In the data rows, 128 means zero.
Some points, each followed by its number:
[152 131 203 140  89 114 137 172 183 123 106 145 101 125 128 151 136 192  81 173  92 157 240 113 122  67 150  85  71 158 168] 0
[176 156 190 141 124 100 143 145 147  83 115 122 122  95 148 153 162 194 126 113 118 117 176 155 121 117 184  65  82 169 159] 1
[208 168 136 118 136  57 137  88 182  88 157 179  68 113 129 163  86 109 136 102 141 140  98 144 118 158 183  92 126 116  92] 2
[ 74 124 156 142 130 174 147 122  99 177 126 120 116 160 155 109 129 156 144 131 167 128 159 125 118 115  94 113 155 136 152] 3
[154 143  85 133 139 143 129 155 127  60 130 138 179 115 105 150 180  62 109 137  66 177  80 150 152 196 143 209 129 136  92] 4
[137 129 151 106 136 164 117 187 133 127 102 105 134 105 130 135 182 176 134 137 132 101 152 161 141 108 161 138 122 157 166] 5
[118 101 177 136 159 105 142 220 142  67  97 134 131 115 120 136 197 170 121 136 130 113 159 118 138  58 182  98  52 145 190] 6
[171 149 173 147 116 147 104 176 186 131 124 112 133 111 112 152 143 195  85 164 126 141 209 159 121 103 145 111  89 141 162] 7
[149 148 123 123  84 152 147 143 105  62 114 105 212  79 133 143 185 131 110 138 114 168 156 135 152 175 163 150  81 166 170] 8
[165 103 126 111 101  55 150 102 149  77 133 183 149 110 131 145  99  90 122 129 147 145 124 109 144 143 167 140  54 138 111] 9
[147 144 137 149 113 106 151 100 143 146 164 162 135 141 126 139  98 125 127 137 146 161 145 134 131 158 140 119 121 133 136] 10
[123  86  63 104 148 140 134 116 115 164 153 124 155 164 161 138 130  78 145 124 149 139  86 150 154 155 114 194 180 154  80] 11
[132 113 165 135 114 156 159  86 162 189 178 154 114 169 141 150  55 132 120 106 144 184 161 119 140 128 111 162 124 143 117] 12
[129 121 213 133 133 183 150 126 141 120 126  81 119 104 171 150 101 150 125 100 126 196 176 141 134 116 149 134  78 174 165] 13
[116 120 129 152 130 209 158 107 113 166 152 111 150 151 158 142 122  94 133 103 110 156 133 159 157 151 129 169 127 146 107] 14
[ 85 141   3 152 147 109  81 112  75 190 166 151 131 205  71  67 160  88 150 139 127  74  29 126 108 154  54 163 215  54  74] 15
[174 154 169 158  94 114 159 210 147   0  34 125 147  66 130 156 224 214 127 116 108  84 172 141 148 102 221  65  22 181 190] 16
[131 146 170 133 126 137 130 138 122 131  63 105 145 110 150 119 171 221 154 151 143  54 172 134 126 102 151 105 127 173 196] 17
[ 11  70 110 150 172 166 122 120  38 172 133 134 105 180 138  53 133  93 181  93 115  78  65  79 118  73 108 146 158  86 114] 18
[  0  88   0 124 144  70   0 161   0 114  84  75  18 148   0   0 254  94 105  61  55   0   0  37   0  18   4  21 174   0  41] 19
[188 108 116  93  97 115  86 134 185  78 113 116 157  66 121 153  81 136 104 152 146 151 121 128 145 140 139 180 115 144 124] 20
[203 128  93 112  96  79  99 173 188  13  87 165 179  68  78 150 163 155  95 178 126 114 107 113 152 114 159 182  90 139 144] 21
[ 79 127 150 140 149 164 170  71 107 244 175 124 112 174 170 129  75  95 138 127 175 129 159 144 141 127  80 109 182 120 112] 22
[167 144 107 112 109 126 138 174 150  32  93 121 154  75 122 150 176 121 108 156  98 133 136 136 156 137 159 144  86 150 143] 23
[154 142 139 124 128 142 125 127 157  94  73  78 152 108 149 142 139 146 125 142 161  85 160 165 145 141 146 122 111 168 155] 24
[  0  70  48 161 129  59  56 113  11 172 108 118 106 179  90  29 150 154 149 108 111  39  67  51  39  80  52  63 165  44 118] 25
[ 55 128 169 139 128 146 121 165  86 139  84 124  98 132 156  84 174 186 154 134 100  48 188  85  98  54 137  49 109 103 177] 26
[  0 100  22 131 130  11   0  66   0 211  71  86   0 172   0   0 149  75  98  96  17   0  42  41   0  30   0  18 164   0  39] 27
[152  69 138 131 117 139 116 163 155 108 115  89 158 104 140 172 119 119 100 141 117 184 145 134 154  97 161 164  74 174 167] 28
[126  96 167  64 127 180 163 216 106   0  47  57 177  19 159 170 238 150 117  82 130 124 128 135 167 100 215 132  21 218 204] 29
[138 126 102 163  94 126 151  81 146 184 178 179 158 170 132 121  80 123 149 165 159 115 158 102 131 143 119 123 154 120 125] 30
[119 105 136 120 134 170 149 154 108 118 136 106 127 125 144 147 158 134 130 100 143 146 129 164 144 118 157 126 126 155 138] 31
[128 110  96 127 160 133 128 130 140 176 167 158 132 168 122 118 114 108 138 134 129 147  89 130 132 128 133 185 160 110 110] 32
[120 129 178 149 135 152 141 118 147 190 145 126 130 147 143 139 110 147 131 124 116 148 162 147 145  90 121 129 128 147 141] 33
[141 131 130 146 150 178 139 105 127 148 149 105 148 137 153 162 102  98 128 122 105 190 112 132 155 159 119 202 163 145 117] 34
[169 158 142 123 103 120 168 107 133  93 130 161 127 112 149 152 107 113 134 131 124 155 135 125 128 179 144 102 129 141 112] 35
[173 136 108 110 124 166 126 173 179  95 118  98 143 110 114 152 149 157 130 125 172 131 122 178 139 140 140 139 112 153 155] 36
[120 116 126 116 125 145 118 127 135 219 165 105 153 139 146 132  98 122 106 181 164 160 178 138 135 127  91 149 142 125 155] 37
[174 142  71 102 126 111 127 102 158 123 173 149 161 123 110 153  88  53 116 123 103 192  69 134 153 198 115 210 172 122  79] 38
[106 104 137 122 118 120 147 102 140 172 154 144 132 148 152 137  71  86 131 123 142 172 123 116 155 141  92 168 149 134  87] 39
[141 145  83 126 147 131  77 150 138 132 137 155 154 131  94  99 158 124 151 196 144  86  93 125 113 144 122 157 171  91 138] 40
[177 119 168 110  86 125 144 137 208 111 125 134  91  95 135 159  66 154  86 156 145 149 191 123 130  95 119  96  78 142 132] 41
[152 129 143  98 107 132 135  82 151 155 164 130 106 124 166 151  79 111 119 124 158 152 174 142 119 163 135 106 127 141 110] 42
[141 123 165 112 104 107 173 152 147  45  90 139 159  86 128 151 165 157 119  95 117 150 146 135 154 117 167 124  55 182 166] 43
[113 135 164 128 149 190 166 171 118 122 162 121 115 151 135 139 160 122 121  99 116 152 157 142 128 139 134 108 129 138 118] 44
[158 144 166 151 124 152 139 128 158 123 127  91 130 112 152 172 113 164 113 124 143 154 181 145 139 128 129 109 118 157 161] 45
[202 148 134  95 108 109 121  99 188  71 129 122 132  74 139 157  98 131 121 128  99 154 143 142 125 163 150 146 116 164 122] 46
[145 134  64 112 112  78 164  44 118 210 162 168 146 165 147 150  70  46 144 136 169 123 107 153 149 200  95 129 198 121  56] 47
[112 138 131 159 109 123 119 107 128 237 148 155  91 183 129  82  82 158 147 134 149  87 152 133  96 114  97  81 161  96 109] 48
[ 60  89 204 168 167 176 119 207 121 185 147 122  85 178 113  76 127 199 144  94 138 118 138  86 105  29 135  94  93 103 180] 49
[ 58 127 141 190 157 186 133  73  60 225 201 114 115 173 142  87  96 118 153 111 140 167 106  93 110 126  94 138 146  76 134] 50
[ 52 118 107 161 134  36  81 107  79 222 151 166  54 202  82  59 113 136 115 139  92  64 127  72  60  71  50  43 172  49  89] 51
[195 129  56 139 136  93  83 140 186 113 107 128 186 128  83 151 121 114 115 199 172 129  75 164 140 179  99 197 158 134 132] 52
[173 130 139 110  84 126 163 108 161  57 123 165 137 107 146 147 111 112 136 109 102 148 140 110 145 146 177 144  73 159 104] 53
[135 155  86 147 144 132 125 134  81  65 146 100 220 112 114 138 227 121 126 126 148 139  86 156 153 191 161 181 118 151 151] 54
[  0  18  15 181 137  94  15 125   0 247 140  88  40 238  43   0 118  79 112  99  25  44  36  33  29  35   2  56 177   0  43] 55
[176 120  51 161 157 124 107 167 133  15 148 144 189 111  95 146 181 119 147 133 133 122  29 107 157 163 157 216 148 118 120] 56
[ 87 142 174 172 146 174 124 138 106 156 136 127  97 147 140  88 123 160 157  89 113 150 123 107 110 122 138  98 113  99 173] 57
[158 141 175 134 103  98 153 170 177  72  80 141 134 104 130 140 127 174 125 109 110 122 151 112 147 109 136 111  82 159 151] 58
[163 145 108 115 119 132 130  60 169 172 153 131 140 145 151 168  65  82 118 161 161 174 145 137 143 191  97 166 161 135  81] 59
[148 118 178 105 140 190 157 139 131  85 139 100  84 105 172 160 128 106 142  72 121 155 138 153 142 126 189 103 103 161  95] 60
[174 137  93 133 108 102 143 115 141  94 140 146 196 103 115 150 133 109 131 152 156 145 103 128 159 173 146 168 111 140 136] 61
[ 77 107 133 167 125 112 123 152  94 131 148 154 141 151 122  84 148 162 153 124 144 114 124  71 126  74 127  89  96  92 149] 62
[135 136 157 116 124  95 145  71 156 210 178 144  93 155 152 146  51 114 125 107 156 173 152 144 127 146 102 113 153 130 100] 63
[148 147  90 111 136 185 116 122 120 143 146  84 197 123 122 143 143  93 126 133 145 168 102 177 146 202 121 199 164 147 136] 64
[170 123 158 103 118 127 126 158 175  59 117 101 132  76 133 166 131 165 104 138 169 133 154 135 143 115 166 121  79 165 173] 65
[129  92 191 129 158 153 142 112 147 142 126  74 114 114 174 161  86 154 131  89 157 148 152 149 143  85 134 150  95 174 151] 66
[138 164 149 154 156 129 116 127 152 131 135 140 120 132 134 124 119 152 130 146  87 135 137 113 116 132 131 156 148 114 156] 67
[172 132 198 149 116  68 132 234 175  15  63 125 119  71 119 130 191 239 133 138 136  61 173 131 141  37 193  39  57 174 187] 68
[159 109  51 121 100 167 124  44 155 185 200 154 144 156 133 143  21  30 139 128 141 209  68 127 149 212  68 240 187 101  45] 69
[151 124 112 115 116 142 127 109 139 110 103 108 110 119 163 144 124 135 147 135 164  82 149 152 139 124 139 106 136 144 120] 70
[201 157  72  99 103 128 112  41 195 148 132 145 120 130 141 153  46  81 131 139 112 134 110 152 137 169  99 185 173 119  58] 71
[144 133 141  88  99  93 142 125 148 110 135 141  95 109 157 145 113 135 103 169 157 122 194 116 125 112 124  81 134 144 142] 72
[119 113 142 134 105 138 177 136 137 129  95 135 114 151 156 155 113 135 130 115 152 129 165 131 148 131 133  97 107 151 134] 73
[ 67 105 101 161 156 153  77 216  79 143  85 115  84 171  79  67 204 166 138 133 115  36 112 127  87  68 111  86 137  77 127] 74
[138 111 206 108 106 158 150 131 167 128  92 109  85 109 168 158 126 156 118 141  95 135 230 138 127  78 171 102  59 180 150] 75
[148 135 137  91 140 129 125  92 162 147 122 116  89 117 146 137  85 121 142 128 156 106 133 159 143 113 131 136 149 137 120] 76
[188 136  90 156 152 123 147  81 178 213 174 140 134 166 116 159  40  89 141 101 145 153  65 177 148 185  94 168 208 129  74] 77
[168 148 221 111 185 121 136  97 183 143 119  92  73  97 160 187  90 164 108  81 103 137 173 168 130  91 152 110 119 161 141] 78
[180 130 138 118 111  98 123 104 166  83  89  99 120  87 164 167 100 144 122 129 152 106 162 144 135 134 136  97 114 162 126] 79
[148 186 216 158 143  79 142 166 150  67 116 156  88 116 109 109 155 201 130 125 134  62 172 111  90  98 152   4  95 111 148] 80
[ 26 104  63 173 148 113  75 146  36 203 120 117 126 178  71  46 162 119 136 144 132  39  66  97  82  95  50  85 179  43 122] 81
[ 56 123 164 174 182 203  91 226  45  93  71  43 164 119 131 102 255 202 143 144 127  89 124 131 114  94 146 124 116 149 227] 82
[101 123 185 138 122 211 168 188  86  87  90  82 150 107 169 148 208 169 119 125 121 168 197 153 137 121 181  92  82 187 207] 83
[ 64 130 179 158 137 145 155 107 115 249 151 122 104 183 169 112  74 126 128 142 141 148 190 114 122 126  53  95 178 120 114] 84
[139 112 109 123 126 153 141 129  81  86 130  94 183 102 155 144 167  76 147  89 129 145 103 164 154 184 180 147 104 159 111] 85
[127 169 105 146 126 132 142 150 107 113 128 147 158 140 110 123 178 138 146 124 140 116 107 143 139 155 125 110 151 120 149] 86
[137 163 220 107 136 154 161 112 170 189 142 110  47 145 164 145  66 156 136 101 144 144 204 158 108 110 109  56 140 144 118] 87
[  0  17   0 172  92  27   0 169   0 101  69  76  40 142   0   0 252 120  82  96  38   0   8   0   0   0   7   0  95   0 112] 88
[ 12  92 150 148 174 176 138 150  30 197 109 112 137 169 143  75 157 129 158  90 115 134  86 109 130  76 103 146 130 110 162] 89
[ 88 141 155 159 154 161 124  84 122 255 160 121  81 197 150  99  71 144 144 113 123 144 142 137 103 119  87 110 182 103 112] 90
[142 117  86 120 151 107 127 134 181 100 114 165 146 144 106 140 144 100 123 170 120  97 120 131 149 117 133 190 133 125 106] 91
[154 138 103 127 124 113 167  93 143  76 144 156 130 128 149 141 121  82 152  93 140 163  94 132 148 163 163 143  97 132  95] 92
[ 50 111 105 172 135 117 167 136  51 139 148 179 159 178 111  66 151  82 177  88 129 126  49  77 132 137 116 138  96  87 115] 93
[ 57 121 106 140 150 135 131 142  85 167 151 160 142 170 104  71 122 109 161 125 162 118  62  82 123 122  90 139 143  73 166] 94
[141 132 149 109 119 109 160 117 107 116 159 127 166  87 119 151 141  81  86 128 119 214 134 152 145 170 159 151  75 149 114] 95
[192 162  67 106 132  89 137  77 168  69 124 152 144 120 120 147 141  99 151 109 145 119  78 169 142 174 151 154 124 133  84] 96
[172 151 156 135 155 145 100 139 128  68 116  83 179  76 133 155 189 139 108 144  83 173 132 152 138 153 200 170 100 162 166] 97
[140 117 114 152 150 131 120 145 148 106 113 114 141 121 134 153 152 153 132 156 145  96 134 150 150  93 139 148 131 149 174] 98
[ 89 125  74 138 123 104 124 100 120 173 171 192 129 189 108  92 129 103 150 166 146 123 117  90 108 137  99 144 167  87 108] 99
[157 179 178 109 144 120 136 111 167 133 119 111  93 112 141 150 116 166 114 129 139 132 178 151 110 143 132  86 140 135 159] 100
[151 108 125 147 121 116 133 131 180 138 145 169 108 135 115 162  80 124 108 164 135 151 142 112 147 105 119 152 155 116 123] 101
[177 143 113 125 112 113 131 149 144 140 160 133 143 118 105 155 138 148  98 147 117 172 132 143 133 157 126 146 141 142 134] 102
[140 151 192 124 128 168 160 112 139 148 105 104  97 129 169 148  94 149 150  77 156 123 169 159 114 174 132  70 139 150 112] 103
[ 89  98 188 118 149 192 119 160 112 166 136 108 108 131 165 125 137 146 130 133 119 125 175 137 120 104 124 132 159 155 119] 104
[167 132 103 120 132 102 131 117 151 106 151 111 159 107 126 166 137 109 105 151 159 128 132 156 157 140 142 136 129 153 142] 105
[151 135 133 111 153 191 119 142 153 194 176 108 108 147 119 146  86  87 109 105 105 201 112 184 133 165 114 170 183 126  75] 106
[  0  91  91 160 137  99  27 186   0 135  88  82  31 150  20   0 215 180 117 108  91   4  80  67  19   0  60  24 128  15 156] 107
[149 125 181 152 106 147 160 176 169 144 118 144  76 155 130 145 101 205 135 102 163 129 166 143 125  95 144  69 124 158 152] 108
[153 129 114 122  94 125 156 117 152 110 146 148 156 106 120 148 109 109 121 155 161 131 143 124 147 150 119 138 116 131 140] 109
[201 161  48 115 122  63 124  92 155  57 134 171 182 101  97 154 151  67 128 164 120 111  79 153 143 203 171 182 131 128  98] 110
[  0  99  72 145 153 145  63 105   0 211 111 111 123 145  29   0 136 113 160 113 138   7   0  28  82   4   5 175 168   0 134] 111
[126 139 172 132 164 116 126 198 131  75  97 139  92 113 116 117 183 185 143 101 102  78 126 137 125  72 166  95 120 135 141] 112
[136 112 167 113 135 132 114 207 149  74  88 110 140  86 123 154 172 159  91 162  88 153 164 129 143  93 142 151 113 171 167] 113
[174 159 153 125 119  93 145  54 165 192 151 148 106 145 164 165  43 109 123 116 129 162 158 136 122 174 107 112 161 137  88] 114
[162 128  93 122 124  93 133 102 155 147 152 160 161 142 112 138  87  82 135 118 121 194  76 139 150 181 125 199 142 136  88] 115
[146 126 127 123 125  97 176 111 115  40 118 159 159  88 141 153 146 103 148  77 126 159  87 107 164 168 183 160  77 139 111] 116
[181 127 104 143 120 122 114 139 151  90 131 148 172 110 104 167 155 117 100 169 106 146 127 139 139 156 151 176 123 138 137] 117
[176 144 106 136 116  79  94 175 171  65 104 135 153  92  93 146 190 189 101 226 184  76 157 141 137  86 147 130 102 139 194] 118
New points follow, each followed by the numbers of its two nearest points above by angle, nearest first.
[122 120 111 116 137 195 133 145 108 131 116 102 170 117 137 135 161 132 149  96 128 151  97 160 154 147 140 199 139 153 151] 64 85
[132 141  67 132 140 149 122  91 123 176 162 148 130 159 144 132  95  76 149 138 135 153  86 138 146 172  98 180 213  98  75] 69 77
[134  92 149 124  83 131 174 102 140 169 140 144 150 133 157 155  69 121 125 122 161 191 160 128 140 152 114 136 102 167 125] 12 42
[169 146 128 106 159 121  96 191 160 128 107 107 153  91 109 152 174 169 112 197 136 112 137 150 130 127 122 160 155 149 176] 118 5
[143 157 154 104 171 166 142 115 119 109 113  75 114 103 160 147 143 117 136  76 109 131 122 187 139 158 159 129 135 153 113] 60 85
[158 164 143 106 113 142 155 133 128  32  81 109 149  78 160 149 173 137 136 109 133 104 165 136 143 166 191  91  79 147 156] 16 29
[183 132  73 134 120  75 102 155 184  26  97 149 203  83  84 128 175 133 130 171 122  88  92 123 160 125 156 212  80 133 150] 21 56
[134 156 141 128 118 155 138 183  84  23 100  88 213  79 138 143 231 139 117 120  94 169 141 127 145 193 154 142  76 166 166] 8 97
[146 107 167 106 106 126 131 103 197 177 113 135 101 124 152 160  39 130 105 154 111 158 195 103 141  91 106 149 130 136 127] 41 101
[ 85 136 164 157 145 169 117 180  74 135 100  94 152 122 138  99 196 215 158 120 169  81 135 135 116  96 138  98 118 144 237] 82 17
[147 129 149 116 103 105 156 120 173 116  99 146 119 125 140 145 102 128 112 135 113 150 178 137 134 121 124 115  97 156 137] 41 0
[ 29 108 152 158 112  78  90 186  45 162  77 133  79 155  77  42 188 177 116 111  62  38 162  78  58  64  91   6 112  70 122] 107 74
[ 85 127 134 137 142 171 117 154  84 182 158 135 126 160 142 103 151 111 140 151 132 140 133 115 119 129 126 126 151  99 125] 50 89
[128 137 177 136 168 121 130 131 122 104 127 128 153 124 140 138 149 129 127 122 108 139 133 113 136 138 150 149 121 139 132] 97 116
[160 128 129 123 117 110 143 137 136  98  96 135 166 106 131 158 145  99 117 159 138 122 136 145 145 147 168 131  88 153 158] 23 8
[116 128  70 158 143 137 118 158 112 129 157 178 116 173  94 101 173 126 148 127 125 115  67 128 114 132 134 138 172  84  92] 15 99
[133 117  78  85  88 140 170 120  94  52 122 122 171  98 160 152 155  58 136 105 157 141 114 133 166 194 172 122  83 149 118] 85 116
[154 150  92 145 120 154 146  74 123 128 181 134 146 135 146 151 106  98 124 127 141 156 112 126 152 182 109 173 168 122  92] 69 59
[217 152 137 125 116 132 119 129 176  62 144 130 116  84 120 155 108 123 124 122 125 154 122 144 125 163 174 121  96 124 101] 46 2
[127 128 191  96  93 149 169 137 157 179 119 146  78 148 184 137  87 156 136 114 117 154 209 123 124 101 138  64 114 153 127] 87 75
[170 156 168 120 109 142 136 105 146 132 153 120 135 110 134 150 106 120  91 134 145 166 176 154 116 183 153  98 112 137 113] 42 35
[142 122 218  78 118 119 143 126 178 210 118  74  68 105 171 160  69 181  77 134 154 125 246 176 127  48  93  52 120 180 149] 87 78
[158 154  93 102 161 193 109 132 136 136 146 113 134 126 111 145 137  82 138 124 145 124  90 183 134 197 148 179 177 106  98] 64 106
[107 139 179 123 140  97 124 123 126 223 141 162  82 159 144 119  90 131 108 160 116 132 172 121 106 110  91  82 175 107 110] 84 48
[158 148 126 134 150 113 131 111 154 154 176 144 132 142 118 140 126 129 118 131 152 138 124 143 129 144 143 131 128 117 118] 10 77
[108 114 117 150 147  98 117 127 135 188 158 187  86 183 111 100 113 122 136 159 113  81 117 114 112  59 113 110 162  91  99] 51 48
[139 118 195 118 165 163 142 169 135  21  88  79 127  64 156 170 167 144 121  97 103 146 138 119 152 110 176 154  82 169 156] 29 43
[ 68 105 102 131 134 170 111 146  90 174 119 125 117 167 135  93 144 132 162 122 138 103 103 119 130 119  89 146 179 109 106] 18 81
[127 112  95 128 138 180 138 199  99  60 106 110 174 114 129 156 208 132 125 134 135 143 105 138 153 160 147 180 131 158 152] 54 8
[178 152 118 108 149 190  96 183 177  96 122  94 140  99  96 137 161 149 118 166 123 160 121 164 126 143 145 181 139 132 162] 36 97
[145 123 142 114 108 134 126 126 139 101 138 106 169  97 136 152 142 127  90 170 141 147 185 145 139 142 142 143  95 164 154] 8 65
[141 107 157  93 101 120 168 172 152  47  97 139 137  84 145 156 157 133 130 113 126 130 148 112 163 106 155 111  80 176 133] 43 29
[157 157 178  91 128 149 168 186 142   0  76 123 116  72 145 146 197 155 126  87  93 113 154 130 144 119 189  93  60 164 134] 16 43
[175 142 135 139 124 159 121 121 177 204 138 131 107 153 126 144  72 159 139 107 127 142 129 164 124 145  95 156 169 132 101] 77 106
[130 141  24 123 160 123  87 139 123 187 151 139 138 157  84  98 143 127 165 155 173  93  33 156 128 166  70 186 224  83 101] 15 40
[133 177  72 152 140 138  93  68 125 228 156 137 115 187 101  85 116 130 165 140 114  87  94 160  85 181  96 129 204  88 103] 15 48
[ 96 118 188 140 181 195 124 219  81 111 112  49 196  93 134 139 217 163 126 126 131 147 141 145 144 135 153 163  95 169 209] 82 83
[ 55 142  66 161 184 130  70  80  92 255 167 136  84 214  73  61  87  96 132 138 113  82  46 120  82 119  19 151 251  30  63] 15 55
[156 170 154 128 137 117 157 123 134  99 156 163 108 125 141 155 146 125 136 114 108 141 136 127 131 159 158  92 139 131 103] 35 2
[ 16 111 195 169 129 105 124 210  43 115  91 115  82 149 102  52 224 219 130 104 102  41 178  81  71   0 146   0  53  99 207] 26 107
[113  86 135 117 110 165 165 163 133 124 122 120 155 127 125 151 154 106  94 134 116 164 165 145 163 100 150 155  85 168 135] 28 83
[151 154 144 100  97 145 121  83 143 150 116 104 142 100 156 141 109 127 120 152 129 155 186 144 122 170 137 138 116 139 143] 42 45
[196 169 140 151 122  97 136 131 167  27 104 147 145  86 118 143 152 163 147 115 100 110 123 123 131 151 183 112  83 133 159] 16 58
[160 139  83 136  68  79 154 117 124  83 131 178 205 127 119 140 143 104 144 171 152 131 127 104 151 200 135 137 121 150 118] 61 110
[129 104 107 124 162 139 107 172 126 118 120  96 163 125 121 148 168 127 126 155 150 126  98 160 153 121 122 187 145 168 169] 98 54
[163 133 215 141 114  99 142 214 161  50  59 120  76  74 143 146 171 241 134 119 136  69 193 131 126  50 195  24  32 160 205] 68 16
[114 133 191 117 135 157 145 136 143 165 109  96  77 138 192 122 108 151 141 118 120 104 194 144 134  85 141  78 137 163 126] 87 75
[193 149 122 128 131  84 118 151 169  15 117 139 121  79 108 138 156 172 126 126 146 122 110 141 130 122 190 120  84 137 146] 21 65
[124 127 208 121 135 155 155 133 144 146 152 106  90 121 161 148  99 149 107 111 113 192 195 121 129  97 127 110 103 147 150] 13 75
[142 116 172 138 145 133 164 155 150  87 133 137 107 119 134 154 133 114 119  79  79 173 117 131 155 105 160 139  93 151  94] 60 53
[124 125 170  99 167 165 150 153 138  92 119  85 106 106 159 153 140 108 133  90 108 162 134 144 154 111 164 148  99 156 134] 60 13
[140 142 156  93 140 165 146 143 124 100 113  89 145  98 146 140 145 145 124  92 125 155 131 155 144 155 133 150 115 163 139] 29 31
[109 136 182 131 102 173 163 183 103  89  84 101 157 109 153 126 172 160 129 115 123 158 173 135 145 130 153  98  75 168 172] 83 29
[103  95 126 167 171 159 112 175 113  89  95 102 161 132 136 130 192 155 157 123 132 107 101 139 156  73 165 185  98 156 184] 82 98
[139 154 167 110 125 161 133 111 164 183 107  94 108 130 139 142 100 175 131 130 166 131 177 179 124 125 101 113 142 151 149] 87 100
[113 124  59 162 136 169 125 184  95  50 125 158 169 146 105  99 208 139 181 135 145 108  57 105 138 150 170 177 123 109 154] 56 54
[151 137 138 165 146 134 109 141 148 199 161 112 151 158 117 142 119 145 118 176 121 192 140 142 123 128 110 157 159 142 178] 37 102
[163 144 149  89 120 142 136  97 164 104 125 120 129  97 136 166 101  88 102 121  79 190 133 138 150 143 152 171 110 146 105] 46 95
[168 159 139 137 107 136 134 115 163 114 119 138 144 118 126 137 124 155 133 129 134 132 149 137 134 145 144 135 104 132 144] 46 45
[175 175  95 105 127  98 141 111 139 110  99 130 168  94 112 169 146 102 103 145 134 126 116 176 152 182 131 142 134 134 131] 110 105
[112 130 132 142 130 120 124 210 105 103 103 134 177 113 122 106 209 189 144 155 131 102 135 109 135 109 159 123 123 143 217] 82 6
[187 176  77 136 150  96 114  51 189 140 124 132 150 129 120 157  70  72 121 154 120 141  98 152 145 187 107 200 163  99  91] 71 38
[154  93 118  82 100 158 153 112 146  76 132 137 133 105 146 165 102  72 116  87  82 190 115 127 156 147 163 181 106 166  88] 53 92
[106 140  98 133 148 125 125 146  87 152 148 136 136 145 109  98 159 119 157 116 144 109  94 143 120 153 138 104 163  99 115] 15 81
[151 104  64 116 103 199 129  58 106 176 211 117 161 133 148 150  61  21 117 116 113 250  84 159 157 200 121 223 157 124  62] 69 38
[157 146 118 141 103  93 136 114 163  96 121 168 140 121 112 142 125 128 117 155 130 146 142 126 136 146 145 133 105 122 136] 9 21
[157 146 143 106 107  62 128 100 170 141 121 169 116 135 141 133  84 110 115 145  98 168 159 110 124 147 126 132 136 127  86] 114 63
[146 138 117 113 108  84 152 113 166 114 125 155 107 130 131 159 109 108 109 161 159 132 165 135 132 142 126  93 135 132 125] 72 109
[121 134 109  87 123 144 152 124 131 162 140 129 164 132 124 138 125  71 114 154 134 175 134 143 155 170 123 180 125 141 140] 64 38
[113 124 174  74 108 131 168 140 140 125 114 115 132 112 154 132 116 146 118  97 163 164 172 136 141 125 114 108  96 168 146] 13 73
[125 133 124 122 125 112 137 107 123 172 135 156 132 153 133 117 110 127 162 120 156  99 104 131 138 139 111 126 170 134 100] 47 48
[ 65 136 136 170 108 111 116 155  85 176 139 148  90 178 114  82 160 149 115 156  96  83 182  86  86  92  75  36 162  91 127] 51 107
[159 141 180  89 106 160 145 191 115  27  75 100 132  61 147 154 217 192 129 121 154  97 182 159 129 119 214  74  47 184 200] 16 29
[153 140 171  88 113 132 120 182 167  88  80 113  99  80 129 142 166 180 102 160 128  85 210 152 133  74 162  96  88 147 143] 68 7
[156 130 125 129 152 155 122 143 126  73 117 100 166  90 140 132 166 140 143 140 126 126 113 147 140 145 176 162 126 159 142] 97 54
[ 82 110 129 121 126 116 127 108 128 211 157 197  68 187 126  80  74 134 146 140 146  97 143 100 106  70  94  85 180  76  90] 48 51
[ 75 124 115 151 102  99 115 120 113 192 149 181  75 196 108  46 110 140 138 147 111  89 152  80  76  91  94  60 138  65 100] 51 48
[ 89 127 202 176 147 123 118 170 144 144 104 123 109 135 115  88 120 207 150 111 130  89 136  93 120  41 117  99  93 117 177] 49 26
[203 133 145  93  93 100 127 145 189  68 124 124 150  65 113 177 144 142  78 159 116 138 187 138 140 120 188 114  53 164 166] 65 23
[207 116  40 129 135 125 109 171 166   2 106 146 171  97  86 156 188 106 146 135 123 111  36 142 160 154 194 203 104 134 120] 56 21
[124 132 190 124 135 114 138 145 148 133  76 117 120 115 150 133 126 164 121 144 105 120 169 118 143  96 120 153  97 163 149] 75 0
[156 129 103 117 114 149 144 145 123  70 134 116 186  96 126 153 163 101 125 149 159 154 121 147 156 166 167 155  87 154 155] 8 61
[165 141 105 136 119 146 131 143 164 188 154 146 107 164 131 150 101 130 133 143 145 136 131 149 128 149 110 107 201 125 105] 77 106
[ 99 137  88 133 122 123 123  64 122 183 169 195 127 167 139  97  69  89 159 157 149 140  90  90 129 145  92 161 197  80 110] 99 69
[156 115 165 117 143 153 127 150 144 129 114  75 125  90 146 189 118 119  91 141 130 147 168 165 141 137 126 119 125 162 148] 45 13
[136 146 125 131 107 120 185 142  93  71 112 136 200 105 142 143 182 125 138 133 152 117 150 121 153 174 153  98  87 150 165] 8 43
[133 117 189 106 138 166 147 192 144  41  78 113 118  91 153 159 181 149 135 107  98 142 161 136 134 119 195 121  86 184 160] 29 16
[151 166 123  96 139 134 167  95 123 116 130 123 151 113 146 147 129  79 143 100 105 146 101 146 164 187 130 150 161 147  76] 38 92
[120  95 154 155 142 157 151 158 130 121 138 135 141 153 147 146 125 114 140 107 117 156 119 123 154 114 138 155 124 152 105] 14 34
[164  99  87 101  81  96 149 123 146  66 122 165 149 107 132 154  97  48 108 129 121 154 102 115 164 158 157 145  84 138  83] 9 92
[127 135 163 138 157 132 132 117 144 148 108 119 110 137 146 129 122 141 135 120 119 116 148 153 133 103 144 109 126 141 129] 78 87
[185 145  95 126 131  69 122 146 187  31 120 170 139 107 102 147 160 143 133 163 140 101 113 123 140 127 173 143 115 135 136] 21 118
[186 162  55 113 120  61 142 148 137  30 128 181 157 111  91 176 184  72 105 169 127 137  76 137 140 210 148 153 130 139 130] 110 61
